In the rows, zero is written as 128.
Where one turn sends some rows of the set: a few examples, then the rows asked:
Fab: [100 141 113 133 148 150 125 153 110  87 145 140 133 121  92  99 156 120
 145 138 108 113 123 144 116 147 137 152 133 104 102  71 141  77 151  86
 143 101  81 113 105 113 114  98 118 128 101 102 117 135 132 141 141 129
 137 134 153 117 136]
Kapo: [131 132 126 128 121 161 148 131 141 119 134 160 145 164 121 127 118 164
 157 116 130 139 149 145 104 150 103 135 143 159 119  75 117  89 115  78
 121 112  65 111 136 125 149 118 127 137 116 118  89 126 115 146 135 138
 127 118 102  84 143]
gabov: [131 137 133 131 155 112 148 130 133 129 115 105 156 119  88 127 138 132
 126 123 182 126 127 131 131 147 102 109 101 123 145 126 125 105  98 112
 130 151  73 122 104 162 119  92 112 131  97 114 151 157 148 136 137 146
 131 150 115 117 166]
fenol: [120 150 125 134 149 130 141 134  95 144 143 143 160 108 120 136 142 119
 149 108 133 126 119 128 113 159 144 146 142 137 154 115 158 119 130 109
 155 101 106 116 154 160 133  84 142 109 127 144 136 124 160 160 117 122
 117 107 139 147 126]
nubeg: [115 140 135 106 190 106 134 118 115 114 129 124 157 114 103 107 153 162
 129 103 154 132 126 138 136 152 139 131 108 132 106 112  93  90 123  99
 115 136  57 107 106 154 111  84 127 134 118 109 146 135 134 155 134 133
 156 124 103 120 157]
Razi: [ 97 129 145 139 123 165 159 121 128 118 110 128 170 129 101 125 122 105
 147 165 142 148 135 137 130 146 129 120 123 121 135  88 119 121  97  77
 156 108 104 106 137 147 108 135 114 115  96 145 157 151 138 117 136 122
 113 127 136  76 140]
nugaf: [ 93 152 144 133 112 157 167 129 134 123 121 124 162 133 101 117 129 117
 164 148 138 147 138 129 124 142 145 116 142 140 132  79 126 125  93  81
 159 114 103 108 132 164 114 121 131 117 112 143 149 122 142 130 154 120
 111 137 127  67 125]
bugof: [126 130 102 142 170 165 129 123 127 125 114 144 143 128 119 124 131 132
 138 137 128 147 140 150 138 154 108 141 100 118 137  61 133 109 128  92
 145 125 132 115 131 143 148  90 115  91 101 148 118 113 129 155 152 143
 130 103 140 115 186]
bopa: [123 170 113 139 141 140 147 153 104 131 142 143 147 123 123 122 132 114
 151 112 128 120 140 125 106 182 139 132 121 153 139 118 170 116 119 100
 134  88  94 111 133 156 151  65 139 107 108 133 131 120 159 137 118 125
 132 112 157 138 124]
Fepug: [128 156 125 116 175 138 128 138 104 107 113 135 160 120  88 102 159 142
 136  84 161 126 123  97 148 128 150 140 124 119 150  85  99  70  98  91
 143 131  95  88 135 176 135  83 114  96 108 146 115 129 146 121 118 144
 145 155  98 110 131]
gomeg: [105 134 141 144 128 173 164 138 135 119 126 154 150 129 103 109 126 124
 160 161 129 144 147 135 114 158 140 118 125 143 129  88 132 125  83  86
 144 112 114 110 145 164 129 120 125 111 114 125 151 126 140 118 158 122
 107 118 108  78 141]
lovel: [122 159 142 123 165 147 128 148 116 113 113 152 149 132  98 101 165 130
 137  87 160 124 126 117 152 130 150 125 138 116 152  76  92  71 100 101
 129 138 114  90 135 166 135  76 108  82 108 132 118 150 134 121 121 161
 137 153 108  96 124]
fulap: [123 143 108 134 149 163 116 130 123 101 101 148 160 142  93 132 174 138
 135 105 148 133 109 114 147 149  99 112 156 122 182  91 118  85 130  95
 160 135  89 106 133 110 120 118 131 129 116 146 101 114 163 139 126 140
 124 122 150 113 127]
kagid: [118 152  97 125 159 178 130 140 124 108 112 144 152 136  98 136 166 130
 149  89 146 131 126 107 136 176 117 128 145 114 158  86 130  98 119 109
 166 124  91 110 111 109 132 113 142 127  92 158 116 118 157 132 140 151
 141 113 159  97 118]
gudu: [109 177 116 130 120 154 141 150 121  97 126 119 112 131 121 139 121 125
 153  99 126  89  96 134 103 139 155 107 136 117 151  94 115 112 101  92
 122  97 102 100 126 115 131 117 115 133 108 141 116 123 151 122 112 144
 140 130 124 103 164]
selu: [ 93 141 133 136 144 137 120 152  98  90 145 131 159 123 103 108 169 126
 148 144 124 129 130 147 121 130 118 157 136 123 108  78 122  75 161  85
 146 112  74  99 133 126 121 114 120 129 119 116 115 145 126 150 131 117
 120 125 137 127 127]
davoz: [101 141 114 122 117 156 146  99 145 108 113 119 161 144 129 134 161 121
 124 144 121 167 144 118 101 174 124 107 137 132 136 101 112 110 121 103
 138 116  98 105 150 132 100  73 117  96 113 104 107 119 130 167  94 142
 128 110 136 108 137]
Monag: [143 144 111 110 114 146 136 125 142 122 142 170 147 154 131 140 127 159
 143  97 133 131 133 132 130 165 109 138 143 168 132 100 107  97 133  83
 125 106  65 104 134 127 145 130 128 131 130 108  89 130 114 132 129 135
 134 122 120  94 133]
nibov: [128 154 132 101 178 141 134 119 130 109 130 135 149 125 100 122 154 144
 120 109 180 121 115 132 120 152 113  95 109  92 128 121 113 110 119 109
 141 125  66 140 100 163 103  86 111 116 110  98 141 136 135 149 142 154
 133 147 113 119 180]
gesik: [104 165 121 117 104 159 142 132 121 119 135 116 119 112 107 152 116 137
 144 120 147 104 106 135  97 128 154 113 153 117 157 104 105 103 106  98
 117  95 108 116 138 116 111 126 108 128 123 133 112 126 149 131 111 117
 125 133 113 110 167]
feso: [118 115 132 120 157 129 131 131 137 135 124 101 156 129  92 115 122 139
 114 106 177 124 142 126 127 156 113 106 100 129 144 118 115  92  84 116
 124 152  91 123 108 161 112 110 113 136  94 123 157 145 134 118 136 135
 136 139 103 108 154]
Vidib: [105 139 115 121 125 144 125 148  96  97 152 120 136 111 106 113 169 110
 134 123 128 110 135 157 126 124 133 149 133 109 117  77 128  75 163  89
 152 107  97 107 114 128 132 109 121 117 109 112 116 137 142 169 154 125
 123 121 142 117 121]
Pelan: [122 138 119 123 164 162 122 109 117 138 126 140 141 131 125 133 136 129
 127 125 112 134 111 148 138 164 116 127 109 110 126  63 129 112 143  94
 145 118 122 127 146 146 135 101 107  85 128 138 134 116 105 146 118 144
 126 119 139 125 198]
rim: [129 134 108 139 134 124 137 135 102 151 150 135 153 114 129 123 124 120
 140 125 122 118 137 130 117 165 140 143 126 144 154 118 172 112 122 103
 141 105 106 116 145 166 147  79 130 108 132 112 123 124 149 173 141 120
 123 122 146 132 132]
Kalo: [125 132 135 105 130 166 139 131 118 131 137 166 154 135 120 135 106 161
 146 115 137 133 137 133 123 179  97 141 160 168 146  95 120  82 118  85
 121 113  69 121 134 128 145 128 120 123 140 123 110 136 107 128 122 128
 117 132 127  81 146]
Satek: [121 127 115 128 139 156 134 159 105  95 152 149 129 113 105 115 156 123
 141 127 112 107 128 169 115 134 135 153 122 101 115  72 124  80 156  84
 149 109  88 107 126 122 139 119 111 126 115 102 116 131 144 148 158 131
 115 112 114 116 135]
Bimi: [127 159 133 113 144 140 127 108 104 151 133 170 184 137  93 101 145 141
 121  75 155 144 147 107 143 148 148 128 109 113 119 108 108 105 111  96
 139 117 110 109 117 168 117  67 122 103 109 131 139 136 149 132 116 162
 141 145 104 130 119]
dat: [117 137 143  98 141 152 108 137 121 110 157 137 151 119  95 112 135 127
 122  86 162 131 143 112 124 126 137 135 122 110 145 104  83  77  87  98
 115 130 119 102  91 127 114  71  94 106 125 132 113 129 139 128 108 154
 134 151  95  96 135]
lofu: [ 95 136 114 126 117 155 139 107 151  94 123 113 140 130 136 136 152 133
 128 151 133 175 143 116  96 150 136  99 133 140 118  79 106 116 119  86
 142 131 102 106 136 132 103  69 112 114 129 109 111 112 125 162 128 142
 136 121 138 100 139]
lud: [ 98 156 120 123 108 164 149 124 143 105 119 112 134 140 126 134 167 128
 137 122 115 150 154 103  86 166 136 101 127 134 104  89 125 102 110 108
 136 126 100 111 128 111 117  63 132 112 114 115 119 112 125 148 106 149
 140 121 145 106 142]
zinup: [127 134 112 124 144 157 146 140 118 115 144 158 142 140 134 126 105 156
 159 105 133 128 135 128 104 187 119 148 157 165 116  84 126  94 118  96
 122 109  63 110 134 117 145 107 125 146 110 115 106 144 106 122 123 149
 141 133 130  84 149]
ponu: [126 171 113 131 121 159 150 118 131 104 138 135 112 130 100 155 128 147
 138 124 128 104 105 133 101 132 148  98 133 126 171  80 113 115  91  88
 120 115 101 108 124 128 125 126 115 123 123 151 109 114 160 144 138 140
 128 121 104 107 175]
nekem: [132 145 137 102 120 140 147 129 117 131 126 134 150 115 111 112 140 128
 105  95 145 149 144 100 113 133 143 120 103 134 140  98 113  66  99  82
 117 119 102 101 123 163 119  80 108  85  82 111 131 170 137 138 104 161
 147 139  98 113 124]
Logu: [127 134 100 136 159 163 113 120 134 124 124 139 133 129 138 133 134 123
 127 129 126 136 122 130 147 160 116 128  95 134 142  76 126 126 122  90
 144 125 133 115 141 154 139  89 102  85 129 153 118 105 119 147 139 131
 131 117 150 108 182]
tola: [144 161 142 111 129 149 152 132 119 130 121 153 148 129 107 111 154 118
 117  99 154 139 150 122 131 144 134 132 115 119 131  92 105  69 113  82
 111 120  89 105 122 165 117  59 107  67  93 109 128 163 138 127 113 157
 129 152 100  99 115]
Kibu: [121 176 122 118 119 139 143 127 133 114 137 128 111 123 101 152 125 143
 154 114 129  96  94 134 125 127 144 118 144 128 160  91 117 115 105  84
 128 102 100 105 126 127 116 140 113 123 126 132 112 115 149 144 136 125
 133 149 101  92 172]
Non: [120 119 149 104 170 121 129 148 121 108 137 133 184 125 108 102 131 157
 132 107 166 126 130 140 120 137 126 103 125 141 144 124 111  78  99  99
 138 142  51 114 115 158 127  74 134 124 122  99 137 119 134 121 132 153
 132 149 122  86 151]
Suvi: [ 95 148 101 134 106 148 151 112 145  98 134 123 144 126 126 123 162 134
 134 151 120 170 149 118  78 146 141 105 124 110 128  87 116 100 112 100
 133 127 109 114 141 122 119  71 126 107 123 108 117 113 146 167 132 139
 142 107 141 120 153]
madev: [133 148 138  98 172 139 131 120 114 104 140 121 163 124 105 104 156 143
 112 112 159 120 124 133 131 144 109  96  98 111 125 115 110 110 118 107
 138 121  93 122 103 169 102  96 119 102  74  97 149 130 137 139 134 156
 127 142 107 111 187]
gadiz: [128 151 147 115 128 145 122 139 122 126 138 149 139 115 108 124 142 125
 130  88 165 129 148 116 135 115 133 152 118 109 123 102  86  76 100 110
 109 140 124 101 110 136 120  65 100  93 117 134 116 155 127 120 115 147
 132 149  96 103 141]
nofi: [107 149 134 122 189 101 146 132 123 105 132 115 160 123 106 115 155 149
 139 116 168 121 119 142 125 149 136 112 122 129 126 118 104  98 109 107
 119 139  55 113 110 159 117  89 117 138 120  99 132 163 135 169 132 146
 158 129 108 118 159]
febo: [133 140 110 137 171 166 127 123 121 123 124 140 122 123 123 135 129 129
 139 124 125 136 112 133 133 167 113 131 100 131 118  59 149 115 124  88
 144 122 123 123 131 130 129  84 119 106 104 157 131 125 126 127 132 152
 136 130 150 121 200]
fafus: [108 132 144 148 132 159 165 128 127 103 114 144 152 139  99 107 122 105
 161 147 120 134 125 116 121 167 132 126 135 131 128  89 151 127  79  93
 152 119 102 104 118 140 114 108 134 132  94 137 159 139 133 114 138 137
 110 137 136  66 139]
vinon: [138 148  92 146 135 139 146 129  99 134 154 146 156 120 122 131 133 130
 135 120 123 116 146 136  96 172 137 144 136 143 164 108 151 111 124 117
 138 116  86 108 143 167 159  76 134 114 121 122 111 119 159 160 140 139
 123 107 138 148 125]
Bevil: [129 159 142 121 161 146 133 128 117 154 131 178 167 135 112 115 146 138
 140  78 172 138 151 111 143 140 155 144 115 107 117 102 101  95 103  98
 130 106 106 116 126 161 118  75 118  92 117 145 130 160 140 129 122 146
 149 144 104 110 117]
Vig: [118 129 148 104 165 119 136 137 131 108 133 142 168 122 105 114 136 147
 134 106 176 136 122 131 117 148 115  99 133 129 147 136 113  98  96 126
 136 157  68 120 103 157 132  75 124 133 130  89 147 140 123 137 139 166
 124 140 125 104 157]
subu: [141 131  99 129 141 163 121 123 126  95 124 146 154 142  97 129 163 134
 133 103 163 139 127 118 145 158  96 129 149 126 163  88 125 107 141 100
 183 125  94 103 131 124 127 129 135 144  99 139 108 128 149 143 160 145
 121 127 147 112 112]
bigod: [138 142 100 135 137 160 140 126 132  95 132 153 159 143  94 127 163 132
 154 102 148 137 128 108 118 154  99 133 148 102 176  94 126 106 117 103
 169 124  85 106 129 119 132 129 147 141 104 150 115 117 175 145 155 138
 125 115 126 104 117]

nofi goes to lovel
Razi goes to davoz
Where do these go?
lofu goes to Logu
bopa goes to Fab
Non goes to dat
gomeg goes to Suvi

